In the data rows, the value 128 means zero.
One hidden rule gives every row of this table a label. Here are some rows, each with its label.
{153,  68, 183, 129, 189, 108, 117, 216,   7,  94, 119, 177,  95, 152, 156, 159, 183, 221,  27, 148, 109, 157, 140, 163,  58, 105, 151,  75, 130,  81, 170,  64} E
{139, 116, 123, 128,  89, 123, 154,  89, 130, 127, 145, 149, 125, 132, 118, 167, 115, 127, 108, 103, 155, 140, 135, 123, 114, 173, 134, 139, 127, 129, 125,  87} D
{103, 208, 119, 107, 202,  96,  82, 121,  45, 121, 113, 120, 131, 101, 140, 110,  76,  21, 118, 135, 105,  90, 155, 131, 157, 162, 123, 137, 119, 106, 131, 155} F
{110, 158, 143, 114, 189,  94, 149, 191,  48,  92, 150,  92, 119, 129, 166,  71, 138,  82,  61, 235,  96, 108, 157, 135,  57, 113, 137,  89,  92,  85, 140, 159} F
{123, 102, 167, 137, 177, 164, 133,  87, 107, 166,  96, 147, 117, 125, 155, 159, 118, 136, 103, 113, 112, 115, 122, 137, 100,  83, 141, 107, 177, 144, 153, 157} F
{104, 167,  90, 111, 125,  89,  76, 134, 119,  82, 193, 109, 141, 134, 119, 119,  88, 105, 151, 126, 107, 109, 148, 114, 147, 152,  91, 134,  90,  73,  96, 146} D
{134, 130, 119, 136,  75, 158, 145,  85, 207, 178,  74, 149, 153, 125, 115, 214, 105, 157, 221,  96, 129, 134, 102,  81, 255, 161, 107, 186, 156, 195, 122, 166} B
{ 95, 164, 146, 108, 143,  94, 112, 132, 101, 115, 138, 118, 135, 120, 108, 103, 113, 101, 157, 125, 112, 114, 131, 127, 167, 149, 124, 123, 100, 108, 128, 112} C
{115, 111, 154, 128, 159, 133, 156, 153, 101, 112, 112, 155, 118, 133, 151, 166, 141, 144,  83, 131, 160, 132, 133, 146,  49, 126, 160, 105, 141, 120, 141, 118} F
{134, 124, 123, 126,  31, 157, 162,   0, 172,  89,  97,  90, 119, 128,  82, 173,  78, 184,  78,  33, 181, 122, 118, 114, 167, 196, 102, 165, 115, 172, 119, 166} D
{146, 128, 114, 130,  98, 123, 138, 104, 167, 137, 138, 114, 135, 124, 111, 118, 120, 128, 162, 109, 131, 117, 123, 110, 169, 137, 116, 138, 131, 116, 114, 115} B
{118, 140, 187, 127, 150, 167, 111,  79,  74, 146, 133, 146, 119, 139, 130, 115, 178, 119, 179, 148, 106, 131, 120, 118,  96, 152, 145, 137, 181, 117, 159, 126} F
{126, 110, 193, 121, 226, 136, 143, 119, 116, 165,  56, 132, 123, 125, 156, 131, 144, 116, 133, 172, 112, 120, 116, 127, 109,  53, 168, 114, 165, 175, 155, 168} C
{111, 143, 155, 112, 189, 124,  88, 147,  81, 106, 113, 117, 137, 114, 137, 116, 106,  95, 153, 156,  88,  92, 124, 119, 135,  91, 131, 116, 132, 147, 131, 161} C
{135, 123,  84, 139,  70, 131, 148, 123, 107, 125, 160, 142, 126, 120, 118,  48,  99, 102,  90, 101, 139, 143, 129, 108, 137, 196, 115, 125, 116,  99, 118, 153} E
{ 79, 114, 196, 116,  58, 137, 129, 169, 120, 100,  82, 124, 127, 131, 153, 168, 141,  43, 122, 150,  53, 115, 122, 138,  73, 135, 139,  85, 152, 117, 125, 224} B
{157,  91, 135, 146,  89, 150, 119,  32, 156, 175,  60, 179, 140, 132, 108, 148, 148, 125, 196, 124, 149, 124, 121, 141, 134,  77, 135, 115, 149, 187, 131,  96} D
{132, 122, 120, 133, 108, 147, 125,  95, 184, 150, 112, 154, 133, 143,  99, 122, 119, 151, 163, 100, 145, 133, 114, 106, 170, 155, 116, 145, 135, 142, 104, 111} D
{147, 146, 125, 118, 106, 138,  55,  53, 187, 143, 102, 114, 162, 120,  96, 153,  76, 114, 238,  98, 127,  92, 103,  87, 218, 141, 106, 159, 139, 185,  94, 129} B
{151,  78, 168, 147, 150, 162, 220,  91, 160, 183,  48, 184, 114, 142, 163, 181, 186, 157, 132,  95, 192, 146, 111, 131,  81,  42, 160, 117, 194, 180, 155, 109} E
{171,  58,   9, 163,   0, 168, 193,  15, 255, 130, 173, 175, 127, 148, 102, 215, 151, 235, 137,  32, 174, 216, 140,  87, 174, 160,  69, 153, 127, 177,  98,   0} A
{130, 123, 129, 115, 103, 136, 117, 148,  33,  93, 154, 128, 123, 131, 135, 104, 125, 101, 107, 151, 105, 104, 136, 145, 109, 122, 125, 100, 119, 116, 134, 165} E
{ 97, 163, 185, 111, 240, 131, 100, 175, 109, 100, 146, 107, 126, 111, 146,  77, 103,  93, 186, 194,  96, 105, 114, 131, 128,  95, 157, 119, 136, 138, 151, 235} C
{103, 125, 100, 146,  35, 137, 154,  59, 199, 136, 112, 168, 113, 127, 146, 132, 152, 119, 117, 165, 187,  88,  96, 122, 113, 164, 132, 177, 106, 156, 128,  82} E
{135, 108, 110, 136,  96, 108, 148,  52, 134, 129, 156, 119, 129, 143, 101, 136, 104, 152, 133,  68, 169, 132, 125, 119, 169, 213, 110, 133, 123, 135, 120,  77} A
{127, 130, 179, 139,  79, 154, 114, 143,  87, 136, 174, 131, 152, 125, 103, 110, 109, 103, 170, 126, 114, 163, 139, 113,  94, 145, 102, 175,  99,  82,  87, 200} B
{130,  91, 148, 141, 137, 147, 128,  97, 149, 188, 104, 156, 135, 119, 143,  78, 139, 143, 120, 117,  90,  88, 144, 106, 135,  95, 146, 131, 168,  78, 139, 167} F
{128,  95, 109, 131, 186, 132, 165, 194,  88, 109, 143, 149, 106, 140, 147, 100, 169, 118,  80, 108, 170, 149, 144, 155,  35, 107, 142,  96, 130,  96, 138, 132} A
{146,  98, 118, 145, 112, 160, 135, 113, 122, 131, 128, 154, 119, 135, 131, 195, 150, 162,  98, 114, 144, 136, 139, 135,  76, 112, 128, 117, 157, 136, 136,  97} A
{ 98, 158, 220, 102, 255, 106,  82, 133,  95, 155,  41,  88, 146, 101, 156,  92, 110,  66, 198, 198,  67,  85,  97, 104, 183,  44, 151, 131, 147, 188, 139, 207} C
{ 78, 174, 255, 101, 247,  72,  60, 165,  74, 106,  30,  68, 130,  93, 161,   0, 104,   5, 156, 184,  30,  64, 138, 154, 150,  91, 150,  98,  88,  76, 157, 240} C
{122, 118, 154, 134, 140, 126, 123, 127, 112, 120,  91, 129, 144, 117, 113, 166, 120, 146, 160, 114, 151, 120, 114, 123, 131, 129, 136, 136, 146, 177, 119,  89} C
{127, 119, 142, 137, 117, 152, 122, 135, 129, 183,  77, 134, 134, 129, 133, 105, 146, 129, 164, 131, 157, 133, 111, 126, 179, 106, 137, 131, 150, 185, 116, 158} B
{167,  70,  96, 153,  62, 158, 182,  95, 211, 157, 134, 121, 116, 149,  98, 197, 162, 213, 148,  73, 183, 168, 126, 135, 143, 117, 109, 150, 159, 135,  98,  28} D
{ 95, 165, 138,  96, 209, 109,  14, 144,   2,  78, 129,  81, 132, 105, 150,  68, 139,  88, 157, 139,  53, 103, 126, 131, 237, 118, 124, 168,  90,  62, 136, 128} F
{114, 126, 100, 138,  40, 143, 142,  68, 242, 171,  57, 156, 134, 146,  99, 160, 123, 184, 177,  73, 163, 132, 108, 143,  71, 103, 121, 134, 148, 194, 103, 102} D
{ 74, 121, 183, 107,  98,  87,  95, 190,  90, 119, 156,  85, 120, 142, 162, 152, 163,  34, 141, 170, 143, 161, 171, 181,  62, 115, 148, 102, 114,  91, 155, 213} F
{ 94, 115, 162,  86, 186,  96, 101, 204,   0,  58, 134,  56,  99, 121, 132,  38, 146,  36,  44, 165,  81, 132, 143, 144,  62, 144, 109, 105,  68,  60, 135, 177} C
{157,  75,  78, 146, 100, 169, 245, 167, 213, 161, 120, 158, 126, 149, 155, 149, 178, 124,  56, 113, 189, 131, 129, 161, 117,  63, 148, 120, 132, 137, 162,  61} E
{ 94, 171, 121,  96, 162,  73,  58, 163, 130, 158, 178, 105, 143, 104,  79, 104,  78,   8, 172, 175,  73,  50, 107, 109, 255, 183, 105, 169,  81, 154, 110, 153} C
{151, 105, 103, 123, 139, 116, 130, 147, 125, 158, 165, 141, 106, 139, 140, 176, 143, 163,  47, 164, 127, 142, 155, 168,  46, 141, 151, 127, 109,  91, 140, 123} A
{154, 109,  87, 142,  52, 142, 155,  78, 172, 128, 165, 122, 133, 131, 102, 147, 129, 147, 138,  81, 154, 140, 130,  97, 171, 172, 104, 149, 122, 122, 100,  73} D
{144, 140,  97, 143,  86, 141, 157, 107, 122, 144, 121, 153, 111, 145, 133, 155, 150, 165,  64, 111, 154, 148, 136, 147, 106, 136, 120, 121, 126, 129, 140,  97} A
{186,  78, 135, 158, 140, 155, 184, 131, 201, 137, 105, 125, 116, 165, 129, 170, 133, 188,  57, 136, 179, 163, 154, 132, 158, 135, 126, 118, 131, 187, 169, 165} A
{148,  84, 105, 125,  58, 133, 193, 137, 203, 160, 156, 151, 130, 129, 122, 149,  98, 182, 116, 132, 177, 149, 123, 119, 147, 201, 111, 119,  82,  54, 142,  18} E
{118, 129, 165, 126, 200, 122, 111, 166, 113, 120, 124, 129, 125, 118, 134, 102, 143, 118, 113, 156, 116, 125, 121, 148,  87,  85, 155, 103, 134, 133, 158, 176} F
{158, 100, 101, 144, 108, 155, 177,  77, 170, 160, 153, 148, 123, 130, 102, 185, 144, 196,  54,  34, 165, 150, 114, 131, 195, 163, 117, 174, 133, 135,  91,  58} D
{140, 134,  74, 129,   1, 146, 106,  56, 235, 132, 135, 110, 146, 136, 102, 134, 106, 154, 180,  84, 149, 132, 111,  92, 224, 152, 110, 179, 119, 169, 104,  85} A
{109, 188, 109, 133,  53, 113, 137, 132, 160, 115, 161, 115, 129, 140, 118, 127, 132, 164,  95, 133, 121, 111, 147,  87, 156, 168, 105, 157, 137,  68, 128, 135} A
{136, 110, 149, 141, 141, 126, 142, 132,  97, 161,  89, 145, 132, 130, 124,  99, 141, 149, 156, 115, 142, 127, 108, 132, 101, 128, 146, 120, 150, 158, 135, 140} C
{128, 109, 159, 128, 164, 122, 136, 124,  65, 118, 105, 136, 123, 119, 147,  98, 129,  88, 141, 162, 104, 103, 121, 151, 142,  34, 143,  95, 141, 156, 150, 179} F
{ 87, 116, 126, 139, 202, 146, 110, 167, 124, 127, 145, 143, 134, 143, 161, 127, 106, 159, 128, 131, 141, 132, 116, 176,  51, 131, 114, 116, 151, 170, 115,  99} D
{129,  93, 122, 133, 128, 130, 168, 170, 121, 119, 162, 129, 108, 127, 136,  96, 146, 112,  83, 126, 140, 139, 147, 153,  73, 121, 127, 106, 125,  96, 139, 130} E
{161, 105,  60, 160,  91, 176, 223, 107, 109, 175, 153, 155, 124, 162, 120, 246, 164, 195,   3,  86, 183, 179, 140, 155, 100, 154, 141, 140, 181, 212, 117,   0} A
{ 90, 158,  61,  97, 167,  82,  84, 203, 127,  56, 221, 105, 123, 121, 131,  45, 101,  70,  92, 144,  64, 135, 178, 123, 108, 210,  91, 144,  57,  41,  97, 139} A
{193,  53,  96, 159,  29, 175, 210,  67, 207, 162, 122, 164, 127, 151, 107, 197, 191, 209, 112,  57, 203, 169, 127, 140,  71, 160, 112, 136, 156, 160, 110,  23} D
{108, 131, 224, 111, 227, 125, 133, 158,  72, 128, 103, 122, 123, 116, 160,  79, 150, 116, 154, 200,  98, 108, 108, 153,  67,  22, 174,  99, 143, 152, 170, 224} C
{129, 114,  95, 131,  74, 146, 153, 113,  89, 110, 122, 142, 109, 135, 136, 197, 163, 168, 122,  91, 170, 180, 142, 135,  85, 104, 132, 116, 145, 122, 122,  52} A
{144,  91,  84, 130,  15, 163, 158,  75, 145, 165, 165, 128, 127, 131, 130, 174, 109, 169, 201,  93, 138, 139, 113, 129, 190, 140, 111, 137, 167, 206, 145,  45} E
{154, 111,  75, 121,  38, 111, 113,  58, 212, 152, 134, 118, 140, 131,  90, 158,  92, 140, 142, 128, 102, 132, 130, 115, 207, 200, 100, 168, 103, 136,  88,  53} D
{ 74, 159, 102, 108, 173,  79,  82, 237,  86,  89, 199, 120, 121, 119, 131,  48, 116, 104,  56, 146, 107, 139, 144, 142, 141, 168, 102,  92,  62,  55, 131, 170} F
{125, 117, 141, 117, 188, 118, 121,  97, 141, 142,  90, 127, 117, 127, 145, 120, 111, 111, 131, 143, 126, 128, 121, 116, 130, 114, 148, 132, 133, 156, 128, 118} C
{154, 121, 132, 130, 125, 109, 144, 111, 159, 150, 137, 161, 106, 134, 100, 128, 133, 140,  62, 100, 178, 157, 144, 126,  28, 115, 155, 108, 119, 176, 137, 101} E
{174,  82, 107, 161,  61, 190, 175,  51, 196, 210,  90, 195, 124, 152, 113, 227, 173, 241, 137,  54, 221, 186, 112, 132, 135, 154, 113, 133, 174, 195, 122,  42} A
{128, 129,  77, 148,  99, 142, 143, 121,  93,  66, 131, 141, 138, 131, 131, 124, 141, 116, 131, 147, 120, 115, 132, 151, 195,  90, 125, 105,  97,  87, 107, 137} A
{ 72, 160, 216, 104, 211,  75,  24, 255,   0, 174,  68,  95, 129, 118, 143,  71, 112,  82, 172, 255,  92,  44, 132, 106, 196,  48, 160, 103, 180, 193, 144, 255} C
{117, 124, 140, 131, 140, 118, 165, 161,  83, 120, 119, 146, 116, 129, 150, 150, 137, 125,  98, 153, 141, 124, 140, 160,  72, 111, 155, 109, 143, 114, 155, 128} F
{131,  94, 168, 133,  94, 146, 139, 121, 176, 139, 109, 154, 125, 134, 125, 126, 141, 142, 122, 133, 141, 143, 119, 135,  77,  87, 144, 135, 146, 141, 158, 121} F
{154, 100, 103, 153,  46, 160, 178,  99, 171, 131, 143, 149, 122, 144, 125, 167, 149, 185, 108, 109, 172, 166, 125, 147, 114, 110, 137, 143, 153, 112, 134,  55} A
{144,  84, 222, 129, 157, 138, 149, 110, 195, 126, 165, 147, 126, 105, 141, 184, 190, 133, 140, 112, 143, 129, 143, 169, 185, 158, 177,  85, 147, 188, 128, 200} C
{ 94, 161, 164, 108, 255, 112, 128, 169,  10, 110, 109, 101, 134, 106, 184,  42, 136,  97, 171, 149,  90,  88, 123, 109,  97,  72, 163,  74, 134, 162, 164, 255} F
{117, 126, 196, 131, 214, 127, 112, 216,  63, 139,  74, 138, 113, 130, 170,  78, 146, 113, 111, 177,  88, 131, 128, 156,  73,  42, 179,  86, 154, 113, 150, 210} C
{152, 100,  90, 141, 102, 149, 175,  77, 173, 102, 170, 163,  98, 153, 131, 133, 158, 181,  61,  85, 161, 188, 134, 172, 108, 114, 138, 153, 115, 117, 120, 102} A
Which column or columns does the hidden rule look at? Columns are counted from 0, in order:
2 13 30
Which label does each new row get?
{144, 151,  64, 156,  69, 178, 126,  79, 168, 116, 155, 111, 135, 125, 111, 101, 146, 211,  55, 111, 145, 156, 152, 148,  63, 137, 120, 129, 138, 142, 133,   0} ~ E
{137,  75, 137, 146,  36, 150, 115,  91, 160, 139, 162, 149, 113, 120, 134, 155, 122, 149,  50,  93, 134, 163, 121, 126, 141, 108, 147, 144, 116, 148, 127,  50} ~ C
{193, 141,  89, 150,  80, 126, 177,  66, 233, 141, 124, 159, 123, 148, 120, 218, 184, 134,  99,  50, 141, 169, 122, 122,  73, 156, 138, 146, 175, 202, 109,  99} ~ D
{118, 149,  82, 124, 171, 151, 100, 206, 134, 135, 128, 109, 117, 129, 143, 123, 123, 136, 117, 150, 159, 134, 126, 166, 192, 157, 133, 110, 119, 154, 139, 138} ~ E
{117, 169, 171, 126, 127, 119,  44,  94, 153, 133, 116, 130, 138, 116, 131, 110,  99,  90, 153, 151,  59, 111, 116, 119, 183, 149, 124, 141, 127, 151, 123, 181} ~ C
{137,  85, 154, 131, 160, 126, 170, 135, 118, 169,  84, 135, 125, 133, 139, 176, 165, 187, 106, 179, 103, 132, 124, 171,  97, 101, 157, 115, 136, 147, 153, 117} ~ F
{183, 106,  80, 152,   0, 156, 177,  92, 166, 122, 161, 153, 137, 145,  97, 140, 117, 190, 108,  78, 164, 138, 116, 100, 156, 231, 109, 146, 130, 134,  79,  40} ~ D
{ 74, 178, 224,  99, 253,  90,  71, 221,  19,  93, 104,  82, 131,  99, 159,  24, 114,  63, 166, 227,  57,  86, 114, 136,  97,  47, 165, 109, 125, 130, 167, 255} ~ C
{ 60, 189, 200,  88, 255,  61,  70, 255,   0,  56, 127,  70, 134,  94, 151,  42,  91,  18, 150, 224,  31,  75, 131, 139,  96, 115, 142, 102,  84,  74, 147, 255} ~ C
{122, 127, 157, 133, 160, 132, 128, 119, 137, 140, 108, 129, 127, 126, 146, 127, 153, 151, 173, 139, 131, 127, 110, 137,  84,  74, 145, 141, 155, 147, 159, 172} ~ F
{134, 129, 151, 131, 151, 137, 124, 119, 140, 138, 131, 139, 128, 130, 129, 147, 144, 152, 105, 126, 127, 149, 120, 135, 128,  99, 140, 114, 147, 165, 150, 102} ~ F
{ 91, 166, 137, 103, 218,  78, 110, 233,  23,  48, 215, 101, 114, 122, 133,  23, 127,  97,  73, 179, 101, 122, 159, 167,  60, 137, 132,  85,  78,  42, 155, 175} ~ F
{101, 134, 251, 116, 255, 120, 127, 148,  86, 180,  38, 154, 114, 105, 155, 136, 129, 148, 173, 194, 100, 115,  98, 120, 140,  22, 171,  75, 198, 229, 180, 241} ~ C
{155, 122, 109, 120,  75, 138, 120,  49, 167, 120, 156, 146, 127, 137,  95, 140, 122,  73, 146,  91, 147, 125, 135, 109, 131, 106, 104, 133, 121, 121,  91,  98} ~ D
{109, 138, 141, 122, 140, 102, 141, 234,  12,  83, 112, 115, 110, 117, 141, 153, 150, 125,  56, 168, 106, 135, 141, 146,  41, 109, 138, 107, 105, 100, 151, 163} ~ F
{ 79, 146, 141,  96, 220, 134, 142, 251, 108,  95, 102, 109, 120, 103, 137,  54, 126,  94, 114, 221,  46, 113, 163, 132,  71, 163, 142,  67, 132,  90, 146, 123} ~ F
{146, 124, 124, 138,  87, 122, 144, 106, 122, 126, 140, 141, 123, 135, 127, 178, 118, 147, 128, 122, 133, 144, 127, 119,  99, 146, 118, 139, 139, 136, 115,  97} ~ D
{115, 134, 236, 141, 175, 139, 153, 157,  81, 164,  56, 130, 120, 125, 165, 141, 171, 129, 109, 148, 128, 106, 105, 158, 112,  97, 158,  87, 136, 174, 160, 189} ~ C
{ 97, 170, 136, 118, 185,  80, 108, 155,  84, 115, 144,  65, 121, 110, 156,  65, 114,  99, 152, 179,  66, 118, 136, 125, 162, 107, 128, 142, 107, 106, 111, 120} ~ C
{131, 179, 114, 122, 111,  80, 129, 143, 106, 112, 177,  90, 135, 136, 118, 126, 108,  86, 255, 128, 113,  94, 140, 113, 173, 160, 120, 117,  86, 127, 138, 126} ~ A
{107, 133, 114, 121, 204, 123, 116, 118, 150, 144, 128, 134, 150, 135, 118, 165, 100, 129, 194,  64, 115, 123, 111,  91, 218, 118, 153, 157, 141, 115,  94,  69} ~ D
